Here are some points:
[ 0.49  2.02  0.52 -2.5   2.72  0.87 -0.16 -0.84 -0.91  1.32  1.07  1.62
  0.8  -2.21 -0.37  3.88 -0.15  1.01  2.33  0.37  2.    1.5   0.61  0.3 ]
[-0.01  1.   -0.08 -0.1   0.49  0.53  0.46  0.47  0.35 -0.6  -0.32  0.37
 -0.42 -0.74 -0.78 -0.02  0.26 -0.68 -0.22  0.65  0.76  0.32  0.41  0.04]
[-0.37  0.87 -1.36 -0.45  1.61  0.54 -0.1  -0.64 -0.88  0.39 -1.35  0.51
  0.84  1.58 -1.41 -0.63  0.23  1.21 -1.56 -0.67 -0.42  0.03  0.18  0.88]
[-0.2   1.81 -0.79  0.35  0.55  0.02  0.37 -0.24 -0.75  0.3   1.    0.96
  0.84 -0.88 -0.48  0.82  0.02  0.97 -0.67 -0.64 -0.06  1.66  0.69  1.17]
[-0.48 -0.36 -2.15  2.66 -0.43  0.04  0.44 -0.59  0.05 -1.28 -2.38 -0.89
 -0.04  3.4  -0.55 -3.82  0.68 -0.38 -4.05 -0.18 -2.16 -0.37 -0.43  1.49]
[ 0.24  1.58 -0.87 -0.71  1.11 -0.17 -0.2  -0.37 -0.48 -0.84 -0.83  0.79
  0.87  0.51 -0.38 -0.68  0.07  0.04 -1.72  0.59  0.89  0.15 -0.24 -0.01]
[-0.38 -1.85  0.    2.8  -2.7  -0.49 -0.28  0.18  0.8   0.22  0.92 -2.14
 -0.42  1.4   0.59 -1.44  0.22 -0.04 -1.44 -1.64 -1.25 -1.09  0.06  0.13]
[ 0.45  0.15  0.53 -1.25  0.54  0.29  0.67 -0.13  0.53 -1.09 -0.65  0.15
 -0.25 -0.09 -0.52 -0.5  -0.11 -1.09  0.74  1.59  0.44 -1.07 -0.24 -0.89]
[-0.82  0.38  0.35  0.04  0.65 -0.11 -0.95  0.22 -0.42  0.68  1.23 -0.31
  0.44 -1.02  0.12  1.99 -0.1   0.62  0.91 -0.26  0.2  -0.09 -0.11  1.41]
[-1.8  -1.89  0.07  1.47 -1.9   0.35 -0.56  0.1  -0.48  0.06  0.13 -1.86
  0.05  1.26  0.69 -1.13  0.77  0.56 -0.58 -2.17 -1.42 -1.1  -0.3   0.77]
[-0.78  3.52 -1.79  0.63  0.98  0.02  0.16  0.71 -0.98  1.26  3.07 -0.24
  1.6   0.13 -0.16  2.41  1.38  1.57 -1.57 -0.96 -0.7   1.97  1.67  3.  ]
[-0.17  2.12 -1.35  1.68 -0.65 -1.36 -0.13  1.37  0.18  0.85  2.83 -1.51
  0.21  0.05  1.25 -0.09  1.06 -0.05 -1.93  0.39 -0.71  1.12  0.89  1.97]
[-0.26 -1.01  0.85 -0.46  0.14 -0.06 -0.23  0.04  0.27  0.32  0.52 -0.16
 -0.24 -0.35  0.2   0.98 -0.11 -0.32  1.25 -0.28  0.57 -0.78 -0.2  -1.09]
[ 0.28 -0.17  1.14 -3.    1.63  0.61 -0.18 -0.46 -0.35 -0.5  -2.19  2.48
 -0.21 -1.51 -0.99  1.   -0.58 -0.09  1.98  1.23  0.62 -0.2  -0.81 -1.38]
[ 0.32 -0.92  0.36  1.25 -1.14  0.02 -0.33  0.7   0.65 -0.76 -0.61 -1.16
 -0.1   1.17  0.29 -1.3   0.05 -0.49 -1.03  0.14 -0.79 -0.77 -0.84  0.37]
[-0.38 -0.31 -0.37  1.13 -0.49  0.24 -0.76 -0.11  0.13  1.37  1.29 -0.83
  0.23  0.01  0.21  0.12  0.34  0.91 -0.32 -1.36 -0.83 -0.1   0.13  0.3 ]
[ 0.43  2.16 -1.93  2.4  -1.57 -1.63  0.58  1.86 -0.21 -0.13  2.56 -1.16
 -0.24  0.14  0.4  -0.15  1.08  0.42 -2.71 -0.34 -0.9   1.31  0.64  2.65]
[ 0.31 -1.   -0.43  2.28 -1.89 -1.17  0.24  1.25  0.71 -0.54  1.09 -2.1
 -0.22  0.92  0.51 -2.18  0.85 -0.2  -1.13 -1.09 -1.48  0.    0.04  1.21]
[-0.47  2.65 -0.86  0.1   0.74  0.81 -0.05 -0.67 -0.54  0.73  0.96  0.7
  0.4   0.36 -0.72  1.63  0.3   0.72 -0.96 -0.48 -0.47  1.24  0.88  1.39]
[ 0.35  0.05 -0.41  0.33  0.08 -0.07  0.37 -0.88 -0.12 -0.66 -2.33  0.73
  0.14  1.16 -0.11 -1.96 -0.1  -0.31 -2.03  0.09  0.47 -0.3   0.55 -0.07]
[ 0.63  1.19 -0.14 -0.72 -0.04 -1.3   0.42  1.41  0.12 -0.02  0.76  0.1
 -0.32 -1.06  0.35  1.58  0.11  0.16  0.64  1.19  0.23  0.58 -0.17 -0.6 ]
[-0.46 -2.76  0.58  1.4  -1.01  0.02  0.04 -0.72  0.18  0.32 -0.24 -1.09
  0.09  0.92  0.49 -1.28 -0.14  0.85 -0.03 -1.75 -1.18 -1.33 -0.74 -0.23]
[-0.34 -0.6   0.63  0.75 -0.02 -0.28 -0.36 -0.02  0.29 -0.48  1.27 -0.14
 -0.06 -0.22  0.26  0.56  0.35  0.14  0.49 -0.05 -0.33  0.    0.13 -0.55]
[ 0.34 -3.01  2.37 -0.61 -0.34  1.25 -0.79 -0.32  1.14 -0.16 -1.54  0.28
 -0.94 -0.29  0.38  0.13 -0.62 -0.74  2.68  0.38  0.25 -1.61 -0.53 -1.84]
[ 0.22  1.31  0.45 -0.84  0.74  0.21 -0.31  0.21 -0.51  1.49  1.58  0.17
  0.15 -0.74  0.15  1.88  0.04  1.24  0.89  0.15  0.44  0.72 -0.29  0.34]
[ 0.56 -2.    1.02 -1.08  0.48  0.24  0.17 -1.08  1.18 -0.94 -2.42  0.19
 -0.59 -0.08  0.16 -1.31 -0.65 -1.6   1.46  1.02  0.36 -1.46 -1.1  -1.83]
[ 0.05 -1.84  0.18  1.86 -0.88  0.9  -0.37 -0.21  0.05  0.42  0.26 -1.63
 -0.3   1.1   0.65 -0.75  0.71  0.63 -0.2  -1.28 -1.76 -0.34 -0.39  0.34]
16 more points follow, each with its number after it:
[ 0.    1.24  0.17 -1.64  0.36 -0.56  0.23 -0.07 -0.37  0.24  0.22  0.86
 -0.74 -1.   -0.3   1.88 -0.19  0.12  1.25  0.55  1.35  0.22 -0.26 -1.2 ] 0
[ 0.    2.23 -0.98 -0.13  0.83 -0.28  0.63  0.06 -0.41  0.11  0.51  0.41
  0.59  0.1  -0.19  1.06  0.21  0.5  -1.32  0.92  0.01  1.16  0.94  1.14] 1
[-0.46 -0.43  0.67 -0.57  0.35  0.36 -0.14 -0.1  -0.5   1.28  1.44 -0.11
  0.42 -1.46  0.16  1.62 -1.16  1.34  1.46 -0.77  0.89  0.13  0.28 -0.5 ] 2
[ 1.06  0.04  0.68 -0.86  0.08 -0.99  0.03  0.6   0.48 -0.61  0.55  1.21
 -0.17 -2.09  0.06  0.27 -0.76 -0.96  0.6   0.85  1.27  0.04 -0.57 -0.49] 3
[ 0.48  0.64 -0.17 -0.63 -0.11 -0.99  0.45  0.21  0.06  0.39  0.51  0.08
  0.59 -1.02 -0.14  1.02  0.14  0.36  0.64 -0.26  0.72  0.57  0.12  0.13] 4
[ 0.72  1.43 -0.24  0.42  0.13  0.36  0.08 -0.48 -0.2  -0.6  -1.12  1.11
  0.47  0.7  -0.07 -0.96  0.19 -0.51 -1.48  0.62 -0.4   0.09  0.15  0.57] 5
[ 0.55 -0.86  0.59 -1.06 -0.17 -0.31  0.29  0.13  0.62 -1.09 -1.32  0.58
 -0.94 -0.26 -0.31 -0.84 -0.47 -1.55  0.72  1.24  0.34 -0.77 -0.87 -1.48] 6
[-0.13  5.77 -1.09 -2.24  2.25 -0.85  0.85  1.1  -1.32  0.28  2.69  2.17
  1.12 -2.5  -0.29  3.37  0.59  0.35 -0.08  1.62  2.1   2.77  1.18  1.23] 7
[-0.17  0.1   0.06 -0.68  0.05  0.32  0.14  0.23  0.03  1.15  0.9   0.57
 -0.76 -1.29 -0.01  1.82 -0.11  0.51  1.03  0.01  0.59 -0.2   0.19 -0.69] 8
[-0.14 -0.57 -0.07  0.89 -0.18  0.53  0.02 -0.6  -0.4  -0.34 -1.12  0.57
 -0.41  1.86 -0.23 -1.28  0.45  0.16 -1.65 -0.58 -1.04 -0.32 -0.15  0.23] 9
[-0.63  0.67  0.03 -1.01  0.79  0.41 -0.4  -0.49 -0.98  0.9   0.72  0.12
  0.55 -1.54  0.17  2.43  0.03  0.12  2.06  0.37  0.51  0.61 -0.07  0.22] 10
[-0.2  -3.04  2.18 -0.76 -0.21  0.86 -0.79 -0.53  0.02  1.08 -0.17 -0.34
 -1.26 -0.82  0.33  0.17 -1.37 -0.03  3.4  -0.6   0.27 -1.81 -0.44 -2.29] 11
[ 0.84  0.59  1.2  -3.02  1.71 -0.23  1.04  0.7   0.2  -0.85 -1.22  2.47
 -0.02 -2.5  -0.56  1.1  -0.94 -1.49  2.26  2.84  2.42 -0.21 -1.09 -2.09] 12
[-0.84  2.74 -1.47  2.17 -0.15 -0.05 -0.17 -0.04 -0.56  0.8   1.76 -0.72
  0.72  0.5   0.07  0.16  0.17  1.41 -2.47 -1.22 -1.19  1.5   0.7   2.08] 13
[ 0.62 -1.7   2.27 -2.44  1.13  0.82 -0.04 -0.39  0.21  0.26 -0.53  0.88
 -0.2  -1.98 -0.23  1.58 -0.55 -0.31  3.47  0.39  1.16 -1.11 -1.24 -2.43] 14
[-0.52 -3.09  2.47 -1.77 -0.19  0.79 -0.55 -1.26  0.14  0.94 -1.42  0.88
 -0.37 -1.35  0.39  0.85 -1.14 -0.52  3.55 -0.47  0.62 -1.25 -0.92 -2.32] 15
Which three of these numbered points are nearest to each point below, ignoring the 2 directions in which the first points spread most? Their numbers follow each, nearest first.
[ 0.09  2.68 -1.51 -0.4   1.05 -0.5   0.25 -0.23  0.51 -0.27 -0.14  0.54
  0.59 -0.01 -0.97  0.12  0.18  0.28 -1.01  0.95  0.47  1.18  0.26  0.52] > 1 5 6
[ 0.35  0.85 -1.87  2.33 -1.53 -1.06  0.57  0.51  0.79 -1.51  0.71 -1.24
  0.05  1.78  0.71 -3.06  0.4  -1.06 -2.75  0.38 -1.    0.07  0.33  1.01] > 7 6 12
[-1.19  1.34 -2.32  3.64 -1.59  0.01  0.11  1.   -0.02  0.18  2.36 -1.86
  0.28  1.8  -0.18 -0.74  1.69  0.77 -3.76 -2.42 -1.29  1.21  1.7   3.48] > 13 9 8
[ 1.16  1.21 -0.23 -0.18  0.59  0.03 -0.12  0.29  0.24 -0.87 -1.35  0.22
 -0.26  0.38 -0.76 -1.32  0.21 -0.12 -1.28  1.07  0.14 -0.04 -0.35 -0.01] > 5 1 6
[ 0.51 -0.59  0.16 -0.75  0.6  -0.54  0.32 -0.32  0.14 -0.9  -1.93  0.76
 -0.42  1.25 -1.33 -2.29  0.01 -1.13 -1.52  1.23 -0.41 -0.65 -0.1  -0.17] > 5 1 6
[ 0.02 -1.2   1.49 -4.26  2.67  1.81  0.11 -1.74 -0.87  0.05 -4.91  3.91
  0.18 -1.05 -1.08  0.48 -1.85  0.41  2.64  1.32  1.61 -0.68 -0.81 -2.88] > 9 5 1
[ 0.85  0.86  0.7  -3.18  0.31 -0.91  0.08  0.57 -0.1  -0.23  1.11  0.95
  0.58 -2.27  0.14  1.46 -0.41  0.    1.81  2.14  1.56  0.78 -0.17 -1.36] > 3 6 4
[ 1.01 -4.41  2.97 -2.43  0.38  1.93 -0.47 -2.29  0.23 -0.26 -3.21  0.6
 -0.87  0.32  0.34 -0.61 -1.3  -0.77  2.37  0.06  0.67 -2.3  -1.87 -3.09] > 13 14 10
[ 1.33 -1.42  1.04  1.09 -0.63 -0.79  0.15  0.41  1.06 -1.74 -1.17 -0.46
 -1.38  0.81  0.24 -2.95 -0.25 -1.7  -0.73  0.68 -0.94 -0.81 -0.37 -0.94] > 6 7 3
[ 0.23  0.75  0.06 -1.26  0.82  0.63 -0.62 -0.37 -0.98  1.67  0.65  0.99
  0.19 -0.08  0.22  1.5   0.02  1.1   1.01 -0.07  0.35  0.81  0.26  0.15] > 13 10 8
[ 0.3  -0.34 -0.97  2.77 -1.72 -0.83  0.02 -0.12  1.04 -1.4  -0.52 -1.68
 -0.55  2.18  0.07 -2.32  0.61 -0.4  -2.51 -0.66 -0.98 -0.54 -0.04  0.65] > 1 6 0
[ 0.52  2.89  0.31 -2.56  2.31  0.45  0.42 -0.33 -0.63 -0.01 -0.45  2.65
  0.67 -1.77 -0.49  1.98 -0.29 -0.24  1.48  2.38  1.84  1.1  -0.33 -0.6 ] > 5 1 7
[-0.48 -1.03 -0.98  1.75 -0.31  0.16  0.51 -0.01 -0.3  -0.04  0.44 -0.97
 -0.02  1.16  0.16 -0.97  0.51  0.99 -1.16 -0.86 -1.1  -0.13  0.04  1.43] > 13 10 9
[ 0.6   2.77 -0.18 -0.37  0.65 -1.37  0.11  1.82 -0.12  0.73  3.29 -0.06
  0.62 -1.91  0.22  2.71  0.64  0.65  0.53  0.58  1.31  1.76  0.34  1.1 ] > 3 4 14
[-0.28 -2.54  0.48  0.73 -0.64  1.05 -0.33 -0.35  0.26  0.28  0.05 -1.1
 -0.58  0.66  0.42 -0.2  -0.46  0.09  1.02 -0.7  -1.04 -0.37  0.12 -0.36] > 10 15 2
